[[ 10 -30 -31 -17]
 [ 45  26  14   4]
 [-58   4  30 -23]] Out: -17

[[-30  16  15  25 -25  22   8]
 [ 29 -67 -21  11  -6  -1  22]
 [ 32 -37 -19 -20  18 -21 -10]] Out: 8

[[ 30 -51 -49  -4]
 [ 14  54 -37   1]
 [ 65   9   3   2]] Out: -4

[[ -7 -37  -7  20  30  13]
 [-15  12  -9 -28 -30  20]
 [-20  62  12   2   6 -12]] Out: 13

[[ 32 -20 -21  47]
 [ 28 -17  35 -10]
 [-32 -26   9 -62]] Out: 47

[[ 16   2  32   2 -15  37  34]
 [ 18  -1  43  12 -44  32  -2]
 [ 18  -9  44  30 -57  11   7]] Out: 34
---
[4096, 8710, 6091, 2454, 6562, 7894] ==> 4096, 7894

[38, -34, -39, 40] ==> 38, 40

[1, 0, 8, 7] ==> 1, 7

[46, 91, 40, 23, 39, 68] ==> 46, 68

[9, 93, 206, 174, 186, 149] ==> 9, 149

[5019, 1774, 2755, 8704, 1624, 9982] ==> 5019, 9982

[588, 326, -590, 332] ==> 588, 332

[[-6, -5, -4, -4, -4, -3, -5],
 [-37, 42, -32, -30, -33, 28, 8]] ==> -6, 8

[529, -884, -763, -65] ==> 529, -65

[194, 74, 153, 22, 100, 98, 122] ==> 194, 122
---
[[3961, 5232, 3063, 5647, 6667, 3956, 4035], [5931, 6184, 8203, 5643, 6366, 7337, 7403], [8737, 7138, 8242, 7260, 6423, 7605, 8251]] out 6184
[[196, 124, 110, 197, 66], [110, 59, 64, 128, 51], [148, 104, 89, 141, 55]] out 59
[[3, 2, 7, 4, 7, 5], [6, 6, 6, 6, 6, 5], [3, 2, 7, 4, 8, 5]] out 6
[[-11, -35, -21, -27, -40, -19, 7], [-40, -3, -45, -42, -9, -11, 32], [-50, -1, -36, -32, 21, -6, -29]] out -3
[[14, 17, 15, 45], [15, 29, -26, -18], [8, 24, 35, 47]] out 29
[[805, 460, 439, 499, 730, 627, 746], [873, 687, 511, 771, 611, 681, 117], [795, 527, 589, 776, 454, 925, 28]] out 687
[[47, 13, 60, 52], [40, 41, 82, 89], [42, 49, 96, 39]] out 41
[[22, 26, 134, 148, 151, 112, 161], [69, 59, 6, 90, 80, 30, 85], [52, 10, 46, 71, 197, 55, 64]] out 59
---
[[ 53   5   4  52 -10 -25 -23]
 [ 32 -39  57  33  45  -4  10]
 [-18  56 -43 -37 -33  30  39]] -> 30

[[ 78   4  11 -80 -18]
 [ 55  28  11 -68 -23]
 [-35   5 -12  70  27]] -> 70

[[-20   4  70   3 -15]
 [  5  43  76   8 -15]
 [ -3  -1  60 -60 -35]] -> -60

[[-69  21   6  -5 -30]
 [-16  47 -13  16 -45]
 [-46  14 -26 -26  40]] -> -26

[[-23  38  77   4]
 [ -4  -1   8  -4]
 [-61  37  17   9]] -> 17

[[-37  76 -12  48 -43]
 [ 14  14 -44  25 -26]
 [-12  -8  30 -42  37]] -> -42

[[ -2  -2 -13 -21]
 [  1 -27  54   1]
 [ -2 -19 -71  -3]] -> -71
---
-57  -74    5    1  -25
 55   74   -2   15   16
: -25

 16   -3   11   33   45   16   12
 11  -16   26  -10   -7   10   -2
 -8  -32  -16  -38  -64    7  -26
: -2

 66   66  -28   28    1
 48   51   -1   36  -58
 51    3  -40  -13   17
: -58

  9   44    1    0  -22
 77  -11   13   -9   32
: -22

 -2   -4  -28   -8
 -9   -2  -11    0
 10    5  -11   70
: 0

 10   -8   -2  -21   17
-10   19   -3  -62  -32
 16    7  -33   59   -6
: -32

 60  -14   55   35  -78
 60  -22  -19   -3   -2
: -78

  3  -12    0    4    9   11
 11   21  -57  -12    1   12
: 11

 79  -38   29  -61
-39   51  -41    9
: -61
---
[39, -25, 37, 12] => 12
[8266, 4390, 7707, 8568, 3045, 7050] => 7050
[0, 7, 2, 2] => 2
[94, 237, 162, 101, 58] => 58
[392, 902, 489, 181] => 181
[28, 68, 21, 85, 29] => 29
[715, 40, 17, 290, 842] => 842
[-26, 18, -7, 27, -33, -3, -49] => -49
[98, 75, 60, 15, 94, 68] => 68
---
23,27,65,1,17,93,69
37,27,35,1,30,40,32
36,86,43,1,22,37,24
--> 65

123,771,348,399,990,-84
-793,786,828,-615,-623,131
-454,733,-888,-176,-135,329
--> 348

9,7,4,5,4,4
7,4,5,5,5,4
5,4,5,1,6,6
--> 4

5,12,25,19,-10,-50
-17,29,39,11,-10,-40
24,11,-14,20,-3,17
--> 25

3,3,5,4,5,7
1,6,5,2,5,3
4,3,5,3,3,8
--> 5

3727,4293,9840,7938,7310,2400
3886,4252,4356,3998,3666,8175
7152,5663,1088,1954,3853,7073
--> 9840
---
-0.8  -0.5  -2.0  -2.0  -1.9
-1.4   1.3  -1.8   0.0  -1.9
 0.2  -2.1  -0.8  -0.8  -1.0
=> -2.0

 -68.11   -30.93    -1.29   -26.54     2.73    -5.03     8.00
-110.28    52.10   -36.00   -19.98   -33.20   -50.59    -6.49
 134.76  -194.28    67.66     7.97    53.04    44.28   -90.76
=> -5.03

-0.001  -0.053   0.013   0.002   0.005   0.004   0.035
-0.027   0.018  -0.044  -0.005  -0.010   0.010  -0.050
 0.125  -0.090  -0.041  -0.172   0.058  -0.051   0.056
=> 0.004

 -0.33    9.66   -2.82    8.07   -3.03   -9.07
-12.88   -9.50   -4.45    7.71   11.10    9.84
  8.38   12.95    1.91   13.74    9.51  -11.42
=> -3.03

  0.3  -15.9   -3.3   15.6   -7.3
 -8.4   -3.2    2.0    3.7   -0.1
-17.0    3.2    3.4    7.9    8.1
=> 15.6

 -54.94  -179.82   -28.25   109.20  -118.63  -140.60    23.02
 -89.63  -179.06    72.42    33.77  -130.59  -187.01    42.05
 -18.85  -145.31   131.28   -44.63  -213.98    17.33   136.09
=> -140.60
